<101>: -2.353 1.752 -1.015 -0.348 -3.235
<80>: -2.157 -3.006 -8.205 2.555 1.322
<32>: -2.353 -1.015 1.752 -0.348 -3.234
order: -3.234 -0.348 1.752 -1.015 -2.353 => <32>
order: -3.235 -0.348 -2.353 -1.015 1.752 => <101>

<73>: 1.396 -0.704 0.235 2.173 1.350 -0.489 1.811 6.771 -0.366
<56>: 3.478 0.188 -0.951 1.027 -0.045 -0.459 -0.979 0.754 0.276
<122>: 0.945 1.148 -1.266 0.484 -1.685 -1.111 -1.502 -0.421 -0.426
<108>: 6.771 -0.704 -0.366 1.810 1.396 0.235 -0.489 2.173 1.350
<148>: -0.063 -0.397 -0.042 -0.614 -0.367 0.071 0.064 -2.185 -0.203
<116>: -2.185 -0.042 0.064 -0.367 -0.614 -0.064 0.072 -0.397 -0.203
order: -0.203 -2.185 -0.042 0.064 -0.367 -0.614 -0.064 0.072 -0.397 => <116>
order: 2.173 -0.704 6.771 1.811 -0.366 1.350 1.396 -0.489 0.235 => <73>
order: 1.350 2.173 -0.489 0.235 1.396 1.810 -0.366 -0.704 6.771 => <108>

<57>: -2.868 -0.395 3.169 4.739 2.677 -1.619 0.172 0.051 0.983 3.768 -3.478 0.943 0.290 -5.754 -0.262 2.427 1.010 0.301 3.950 -1.868 -2.893 -4.442 3.424 -5.792 3.367
<14>: -1.801 0.309 -0.443 3.441 -2.639 -4.304 -0.216 -3.527 -0.424 -1.228 -2.076 -0.166 -1.396 -4.392 -4.762 3.143 -2.310 4.929 2.172 4.170 2.162 -4.794 1.449 -0.331 5.719
<10>: -3.241 0.299 0.291 3.899 -0.517 0.307 -1.269 0.606 -4.469 -2.237 -1.601 1.085 6.973 0.493 -6.726 3.439 0.033 0.960 4.113 -2.999 -2.899 -1.269 1.271 -2.283 3.236
<11>: -2.107 -1.899 1.079 2.348 -3.586 2.259 -8.594 1.595 -4.893 -1.507 -2.446 -0.429 4.243 0.055 -2.898 3.126 -2.402 2.412 0.372 0.228 -0.359 -3.330 -4.548 2.471 0.206
<6>: 3.126 2.348 1.595 2.259 -3.330 -2.898 2.412 2.471 0.055 -3.586 -0.429 0.372 -2.446 -4.893 -2.402 -4.548 1.079 -8.594 -1.899 4.243 0.207 0.228 -0.359 -1.507 -2.107
<94>: -0.778 -2.094 0.114 -2.373 -4.100 3.974 -7.569 -0.067 -2.578 2.195 0.832 -0.730 0.758 -0.216 3.316 2.128 -4.388 -2.664 0.077 3.978 -3.615 -0.560 -5.954 -1.909 -0.567
<44>: -3.241 0.299 0.291 3.899 -0.517 0.307 -1.269 0.606 -4.469 -1.805 -1.601 1.226 6.973 0.493 -6.726 3.439 0.033 0.960 4.113 -2.999 -2.899 -1.269 1.271 -2.283 3.236
<219>: 0.960 3.236 6.973 -2.283 0.033 0.492 -0.517 -2.899 4.113 -6.726 0.307 3.439 0.299 -1.601 0.291 0.606 -2.999 1.271 -3.241 1.085 -1.269 -2.237 3.899 -4.469 -1.269
<24>: 0.774 -0.508 2.627 1.373 -0.523 2.898 -5.952 5.039 -1.875 0.445 -1.564 -0.722 -2.651 1.604 0.543 -0.378 0.590 -0.184 -3.837 -1.525 3.698 -3.353 -3.153 7.241 -4.938
<183>: 2.181 -0.083 0.752 -2.521 0.951 1.261 -0.270 0.795 0.782 8.439 -2.089 -0.444 -3.733 2.422 4.977 2.221 -1.631 -0.995 -0.393 -6.592 -0.922 0.103 2.203 0.699 -5.468
<158>: 4.723 0.461 1.653 -3.821 2.866 -1.673 2.180 0.290 1.213 0.337 4.898 -2.795 -2.272 2.983 4.264 -6.588 3.312 -1.381 -2.341 1.547 2.159 2.861 -4.745 0.988 -1.416
<41>: 1.347 -0.984 -3.746 -5.667 -1.222 0.667 2.910 -3.374 3.756 -3.483 3.054 0.313 -1.863 0.027 4.878 -3.294 -0.798 -0.860 -4.000 4.519 0.731 6.672 -0.761 -0.399 -1.006
order: 3.236 -2.283 1.271 -1.269 -2.899 -2.999 4.113 0.960 0.033 3.439 -6.726 0.493 6.973 1.085 -1.601 -2.237 -4.469 0.606 -1.269 0.307 -0.517 3.899 0.291 0.299 -3.241 => <10>
order: -1.507 2.348 0.055 3.126 -2.107 -3.330 -0.359 0.228 -8.594 -2.402 2.471 -2.446 2.259 -4.548 0.372 -2.898 -1.899 0.206 2.412 -0.429 -4.893 1.595 -3.586 1.079 4.243 => <11>

<103>: 0.399 -0.115 -0.511 0.274 -0.357 -0.225 0.123 -0.138 -0.509 -0.650 -0.242 -0.022 0.288 -0.210 -0.065 0.111 -0.365 0.173 -0.532 -0.341 0.241 -0.434 0.273 0.541 -0.312 -0.085 -0.091 0.198 0.118 0.208 -0.021 -0.554 -0.373
<162>: 0.059 -0.170 0.076 -0.074 -0.055 -0.210 -0.076 0.045 0.075 0.204 0.086 0.122 -0.116 -0.045 -0.030 0.399 -0.160 0.107 0.170 0.068 -0.147 0.077 0.136 0.056 -0.014 0.206 0.065 0.024 -0.218 0.074 -0.085 -0.226 -0.116
<114>: 0.576 0.718 0.281 0.080 0.636 0.272 0.194 1.071 -0.630 0.085 -0.451 1.414 -0.477 -0.323 -0.590 -0.068 0.090 -0.610 -0.096 0.332 0.040 -0.443 -0.444 -0.075 0.305 0.761 -0.498 0.312 0.475 0.512 0.536 -0.789 0.194
<149>: 0.051 -0.050 -0.076 -0.006 -0.171 -0.050 0.081 0.040 -0.029 -0.042 0.074 0.037 0.096 -0.174 -0.027 0.065 0.058 0.103 -0.007 -0.131 -0.038 0.016 0.029 0.091 0.005 -0.079 0.030 0.112 0.030 0.077 -0.095 -0.073 0.252
<38>: -3.641 1.903 -2.385 3.407 -1.514 1.601 0.859 1.282 -1.386 -1.726 -4.124 2.195 6.677 2.970 -1.478 0.783 -1.563 3.042 -1.088 -0.039 1.025 -0.006 -1.168 -3.810 -1.549 0.840 2.850 -2.511 1.509 1.461 -0.539 -1.355 1.751
<104>: -0.512 -0.065 0.123 0.111 0.198 -0.225 -0.242 0.208 -0.138 -0.508 -0.532 -0.650 -0.115 0.288 -0.373 0.274 -0.341 -0.091 0.541 -0.554 0.399 -0.357 -0.021 -0.210 -0.312 -0.434 -0.085 -0.022 0.173 -0.365 0.118 0.241 0.273
<26>: 0.783 -2.511 1.601 -0.539 -1.726 -2.385 -1.355 -0.039 0.840 3.042 2.195 1.751 -1.477 -1.386 -1.514 6.677 -1.563 0.859 2.970 1.461 -3.810 1.509 2.850 1.025 -1.088 3.407 -0.006 1.903 -4.124 1.281 -1.549 -3.641 -1.168
<136>: -0.357 0.111 -0.434 -0.312 0.118 -0.022 0.273 -0.115 0.399 -0.225 0.173 -0.210 -0.091 -0.085 -0.512 -0.532 -0.021 -0.341 -0.373 0.241 -0.509 -0.065 -0.650 0.123 -0.365 -0.554 0.541 0.288 0.198 -0.242 0.208 -0.138 0.274
<150>: -3.810 1.903 3.407 1.509 -4.124 -2.511 1.461 -2.385 -1.168 0.859 -3.641 -1.088 1.751 -1.563 2.970 -1.549 1.025 0.840 -0.039 -1.386 6.677 -1.477 -1.514 -0.006 -1.355 2.850 2.195 1.282 3.042 0.783 -1.726 1.601 -0.539
order: -4.124 -3.810 -3.641 -2.511 -2.385 -1.726 -1.563 -1.549 -1.514 -1.477 -1.386 -1.355 -1.168 -1.088 -0.539 -0.039 -0.006 0.783 0.840 0.859 1.025 1.282 1.461 1.509 1.601 1.751 1.903 2.195 2.850 2.970 3.042 3.407 6.677 => <150>
order: -0.007 -0.131 -0.038 0.016 0.029 0.091 0.005 -0.079 0.030 0.112 0.030 0.077 -0.095 -0.073 0.252 0.051 -0.050 -0.076 -0.006 -0.171 -0.050 0.081 0.040 -0.029 -0.042 0.074 0.037 0.096 -0.174 -0.027 0.065 0.058 0.103 => <149>
order: -1.168 0.783 -2.511 1.601 -0.539 -1.726 -2.385 -1.355 -0.039 0.840 3.042 2.195 1.751 -1.477 -1.386 -1.514 6.677 -1.563 0.859 2.970 1.461 -3.810 1.509 2.850 1.025 -1.088 3.407 -0.006 1.903 -4.124 1.281 -1.549 -3.641 => <26>
order: -0.539 1.601 -1.726 0.783 3.042 1.282 2.195 2.850 -1.355 -0.006 -1.514 -1.477 6.677 -1.386 -0.039 0.840 1.025 -1.549 2.970 -1.563 1.751 -1.088 -3.641 0.859 -1.168 -2.385 1.461 -2.511 -4.124 1.509 3.407 1.903 -3.810 => <150>
order: -0.789 -0.630 -0.610 -0.590 -0.498 -0.477 -0.451 -0.444 -0.443 -0.323 -0.096 -0.075 -0.068 0.040 0.080 0.085 0.090 0.194 0.194 0.272 0.281 0.305 0.312 0.332 0.475 0.512 0.536 0.576 0.636 0.718 0.761 1.071 1.414 => <114>
order: -0.509 0.123 -0.312 0.288 -0.085 -0.022 0.241 -0.065 -0.225 -0.021 -0.650 -0.357 -0.210 0.111 0.541 -0.341 -0.434 -0.554 -0.242 0.173 -0.115 -0.532 -0.091 0.118 0.208 0.274 -0.138 -0.512 0.198 0.399 -0.373 0.273 -0.365 => <136>
order: -0.509 -0.434 0.118 -0.357 0.111 -0.091 0.288 0.241 0.399 0.274 -0.138 0.208 -0.312 0.123 -0.210 0.198 -0.021 -0.365 -0.512 -0.225 -0.085 0.173 -0.065 -0.532 0.273 -0.115 -0.022 0.541 -0.341 -0.373 -0.554 -0.242 -0.650 => <136>

<59>: 2.087 -5.628 1.584 3.024 -2.881 2.472 -4.707
<85>: 1.951 -1.309 -0.604 -0.325 -7.098 2.464 -1.827
<65>: 2.473 -5.628 -2.881 3.024 -4.707 2.087 1.584
<69>: -1.309 -7.098 -0.605 1.951 -0.325 -1.827 2.464
<23>: -0.193 4.384 0.842 0.721 -0.503 -3.086 2.916
order: 1.584 2.087 -4.707 3.024 -2.881 -5.628 2.473 => <65>
order: 2.087 -2.881 1.584 2.473 -4.707 -5.628 3.024 => <65>
order: -4.707 2.472 -2.881 3.024 1.584 -5.628 2.087 => <59>
order: -1.827 2.464 -7.098 -0.325 -0.604 -1.309 1.951 => <85>
order: 1.951 -0.325 -1.827 2.464 -1.309 -7.098 -0.605 => <69>

<96>: 5.816 -5.681 -2.443 -6.627 0.613 -3.127 -4.205 5.826 1.672 -5.135
<93>: 1.672 -3.127 -2.442 -6.627 -5.680 5.816 -5.135 0.613 5.826 -4.205
<43>: -2.447 -5.743 4.144 2.179 5.075 -2.443 -6.627 -3.127 5.827 5.761
<127>: 1.672 -2.443 -5.680 -5.135 -3.127 5.816 -6.627 -4.205 5.826 0.613
<76>: -4.205 0.613 -6.627 -2.443 -3.127 1.671 -5.136 5.817 -5.680 5.827
order: -5.135 0.613 5.826 -4.205 1.672 -3.127 -2.442 -6.627 -5.680 5.816 => <93>
order: -5.680 -2.442 0.613 5.816 1.672 -4.205 -6.627 -5.135 5.826 -3.127 => <93>
order: -6.627 5.826 -5.135 1.672 0.613 5.816 -3.127 -2.443 -5.681 -4.205 => <96>
order: 5.827 -5.680 5.817 -5.136 1.671 -3.127 -2.443 -6.627 0.613 -4.205 => <76>
order: -6.627 -5.680 -5.135 -4.205 -3.127 -2.442 0.613 1.672 5.816 5.826 => <93>
order: 0.613 1.672 -2.443 -5.680 -5.135 -3.127 5.816 -6.627 -4.205 5.826 => <127>
order: -2.443 -5.680 -5.135 -3.127 5.816 -6.627 -4.205 5.826 0.613 1.672 => <127>

<191>: 2.839 -4.711 1.915 0.225 -0.003 -0.525 5.684 -4.699
<165>: 2.277 3.270 1.873 -2.676 -5.364 0.581 5.137 -2.680
<206>: 2.277 -3.079 4.899 0.565 3.079 -2.996 1.387 -5.409
<168>: 1.503 0.112 1.080 1.602 5.006 -1.721 -4.904 -5.279
<109>: -0.583 -0.890 1.651 2.816 -5.535 -0.058 6.106 -2.791
<99>: 2.277 3.079 1.387 -2.995 -5.409 0.565 4.899 -3.079
<13>: 1.068 -0.707 -1.335 2.867 3.715 -1.522 -3.174 -6.806
<181>: 0.225 -0.525 2.839 1.915 -4.711 -0.003 5.684 -4.700
<216>: 0.532 2.707 0.220 2.867 -5.068 1.621 5.960 2.735
<166>: 1.634 -1.600 1.643 -2.662 -2.762 1.303 2.751 -7.623
<19>: 0.491 -0.869 -0.245 -2.533 5.006 -0.543 -6.027 -1.106
<66>: -0.145 1.460 2.839 -2.534 0.449 1.621 0.114 2.735
order: -4.711 -4.700 -0.525 -0.003 0.225 1.915 2.839 5.684 => <181>
order: -3.079 4.899 0.565 -5.409 -2.995 1.387 3.079 2.277 => <99>
order: -0.003 -0.525 5.684 -4.699 2.839 -4.711 1.915 0.225 => <191>

<18>: 0.343 -1.216 -2.910 0.338 7.813
<74>: -1.216 0.338 0.343 7.812 -2.910
<25>: -1.911 7.698 -0.178 1.466 -1.641
<30>: -1.911 -1.641 -0.178 1.465 7.698
order: 1.465 -1.911 7.698 -1.641 -0.178 => <30>
order: -2.910 -1.216 0.338 0.343 7.813 => <18>
order: 7.698 -1.911 -1.641 -0.178 1.465 => <30>
order: -1.641 1.466 -0.178 7.698 -1.911 => <25>
order: -2.910 0.343 7.813 0.338 -1.216 => <18>

